rotation steps, each row followed by its count of steps
The counts run from 0 to 1203.
[159  97 172  68 108 119 109 136 128 107 133 100 124  97 132 139 150 158
 161 158  75 137 122 155 169 120 105 141 111 167  75 111 106 133  83 157
 156 123 121 109 160 118 136 161 114 116 106 112 153 155 117 159  97 150
 112]
564
[169 123 177  86 133 120 138 107 112  53 142 128 158  97 147 142 160 103
 114 148  76 134 114 140 140 120 108 146  73 128 105 103 156 148 160 152
 131  87  99 125 146 119 185 135 107 110 109 120 145 109 121 140 147 133
 128]
766
[121 129 144 128  78 156  80  77 110  76 166 125 127 123  95 160 197 129
 160 149 128 127 125 135 125 162  87 119 104 113 107 126 113 116 138 125
 171  98  88  96 121 147 167 132 117 117 146 142 127 112 171 168 107 144
 115]
199
[162 109 157  84 130 122 102  97 104  82 130 150 178 105 121 159 158 119
 125 153 114 142 129 120 118 116  91 153 101 111 103 110 154 135 188 115
 156  82  83 112 166 127 183 126 131 106 121 150 153 126 118 149 116 133
 138]
211
[151 122 155 111  89 100 120 135 115  91 150  99  81 100 102 135 152 162
 180 142  88 122 107 115 163 181 120 115 122 137 100 130  76 119 110 180
 142 131 122 154 154 140 138 138 106 123 111 139 150 136 155 174 110 112
  89]
350
[111 106 175  97 116 105 140 157 103  92 140  95  76 126 135 122 138 127
 181 130  69 142 101 141 178 159 118 120 124 157 113 145 132 134 115 166
 133 116 115 114 129 114 122 164 105 135 108 132 160 137 118 200 109 165
 101]
40
[115 113 189  86 104 138 155 132  89  98 106  82  95 122 126 112 162 123
 190 149  78 158 121 149 156 164 136 114 155 152 109 136 112 144 143 152
 133 116 128 113 142  97 139 141 128 142  98 137 163 114 137 173 102 156
 101]
113
[137  88 166 100 103 127 122 123 106  87 133 109 129  87 132 151 162 140
 173 180  77 155 135 132 153 161 123 121 158 163 130 117 122 131 135 166
 153 122 117 122 164 133 135 153 139 134 121 154 173  99 127 197  82 154
 111]
988
[110 133 115  62 137 117  97 143  86 117 138 122  84 138 109 127 124 158
 157 108 116 118 132  99 144 129  88 132  91 170  71 142 111  98  99 112
 137  97 107 121 172 114 132 114  93 123 103 145 146 155 102 179 104 110
  85]
732
[153 155 148  81 108 109  96 108 121  69 155 128  95 123 101 124 146 135
 124 107 110 102 106 115 141 125  80 143  56 120  73 128 107 116 113 143
 143  83  93 139 149 128 164 112  90 103 105 127 117 141 135 124 150  94
  94]
414
[ 96 114 150  93 123 117 125 129  69 104 112 129 103 128 117 134 139 118
 179 128 114 161 131 106 129 159 115 114 158 128 129 151 153 120 201 125
 140  90  92 116 148 110 135 132 141 131 110 182 162 117 115 192  91 145
 106]
34
[134 131 140 111 116 142 113 126  97  89 152 104 114  89 113 166 156 137
 159 164  82 124 124 134 140 190 119  95 121 182 106 137  84 108 100 148
 133 112 118 126 146 137 129 113  93 158 127 145 160  72 143 178 105 125
  96]
1141
[171 121 163  71 147 140 133 116  90  96 105 133 190  97 128 156 159 113
 129 167  96 156 131 137 119 120 111 137 105 142  83 122 128 146 173 109
 138  86 102 111 167 104 181 104 117 131 101 148 173 106 109 134 120 129
 134]
295
[145 129 117  99 110 137  68  99 114  98 160 144 149 116  94 176 171 154
 136 143 130 116 125 121 120 132  74 132  78 125  77 123 110 109 110  96
 170  90  81  98 151 147 159 125  98 109 140 135 135 150 133 160 109 122
 115]
288
[143 103 124 114 135 132 114 128  99  86 164 122 152  97 142 185 154 142
 146 160  82 122 123 128 148 160 110 120  82 184 102 109 123 117  95 130
 135 115 114 103 156 136 159 137  86 137 133 128 157 131 122 202  99 134
 119]
722
[123 146 146  70 149 144 117 119  66  96 112 139 138 134 113 135 141  95
 132 128 124 142 134 120 109 129  95 122 111 139  96 149 146 123 183  89
 136  59  89 107 152  98 155  93 113 139 103 167 149  97 100 142 121 133
 109]
735
[165 105 215  87 105 105 128 122 130  92 125 119 107 118 110 126 155 121
 162 145  82 158  98 159 159 121 104 140 121  97  90 148 123 160 154 159
 161  99  91 107 121 111 137 171 128 116 100 133 145 137 127 137 134 166
 124]
201
[116 138 165  49 139 119 142 152  86 105 114  87  76 128 132 103 128 131
 165 116  81 131 119 130 158 134 116 125 116 180  85 139 113 125 104 141
 120  99 132 134 160  87 123 121 101 138  83 132 153 124 103 164 121 125
  87]
459
[124  96 164  85 132 144 119 123  87 111 114 133 163 127 129 161 157 117
 164 158 100 167 133 152 132 128 104 121 133 144 100 135 154 139 164  99
 154  90  94  73 144 105 147 145 130 130 118 149 166 133 101 180  86 183
 134]
521
[136 109 178  75 106 113  83 107 117  91 138 151 103 124  99 138 142 119
 141 137 117 152 118 139 132 115  68 136 127 102 105 153 150 133 170 131
 178  69  64 103 132 131 118 158 149 109 125 166 135 113 114 149 113 163
 117]
1191
[ 98 110 124 101 117 140  90 133  83 111 144 122 105 117 109 166 143 141
 170 150 109 140 132 117 136 174  97 100 140 170 116 153 114  93 122 117
 152 102 100 101 147 133 108 129 116 148 130 168 158 100 119 207  78 147
 100]
868
[126 148 166 121  83 136 125 118 114  88 153  86  76 138  94 125 175 136
 184 129  96 120  99 141 156 176 111 112 103 128  84 146  77 127  99 155
 143 121 115 122 115 122 152 137  91 136 112 118 131 131 174 164 129 129
  94]
471
[130 129 164  85 134 143 143 124  63 102  95 120 151 119 113 136 155 110
 165 153 103 163 133 123 114 158 122 116 148 134 108 145 133 138 204 108
 133  87 101 111 158  98 164  99 123 145 101 167 173  97 122 154 109 135
 120]
662
[155 143 130  94 138 157 100  98  89  85 139 138 178 113 110 173 169 122
 123 152 115 124 131 132 104 139  92 124  70 141  77 123 115 120 138  87
 146  76  93 103 149 119 179  91  86 131 122 137 147 109 126 138 125 114
 125]
650
[155 116 167  82 112 129  82  94 117  92 134 157 152 121 102 155 160 123
 136 148 125 146 126 139 122 113  77 146 110  96  92 138 146 136 176 115
 181  77  67  94 138 131 155 148 137 105 123 155 142 126 118 139 119 157
 132]
562
[168 114 178  85 162  93 148 158 104  90 126 133 142 120 140 145 126 109
 140 131  69 146  98 136 148 123 108 141  78 127  80 145 150 158 154 133
 129  87  98 107 135 108 153 146  87 130  88 132 165 153  88 153 143 146
 135]
447
[138 122 149  49 134 110 108 150  93 136 109 115 102 126 105 123 124 165
 169 123 109 138 129 114 146 122  97 141 114 154  59 142  99 120 119 114
 151 110 114 129 177 106 133 127 111 123  89 137 160 174  91 157  96 119
  94]
19
[152 118 172  37 129  95 117 142 110  95 120 110  85 104 131 108 118 150
 143 129  82 128 126 119 158 113  98 143 114 162  90 126 121 125 119 164
 140  99 117 157 180 113 125 134 123 113  84 139 149 124  90 150 114 112
  87]
773
[127 119 173  33 118 109  92 115 108 104 118 128  93 136 119 101 130 136
 142 112 115 139 129 131 150  88  74 154 107 131  83 132 141 126 140 127
 159  77  92 117 167  99 136 146 137  98 100 140 132 146  92 141 113 145
  99]
55
[116 107 150  87 134 138 147 144  65 103 112 101 129 103 138 142 145 130
 175 155  80 151 134 113 139 172 132 105 153 179 122 132 119 118 151 134
 124 114 130 123 166 108 141 111 119 154 107 159 181  97 118 198  93 134
 107]
307
[163 142 139  93 122 119 130 137 100 103 134  98 133 106 112 147 151 157
 164 140  91 119 115 118 143 164 124 127  79 163  63 120  74 125  96 134
 126 125 129 135 167 118 177 102  67 132  98 119 161 155 130 155 124  94
 102]
298
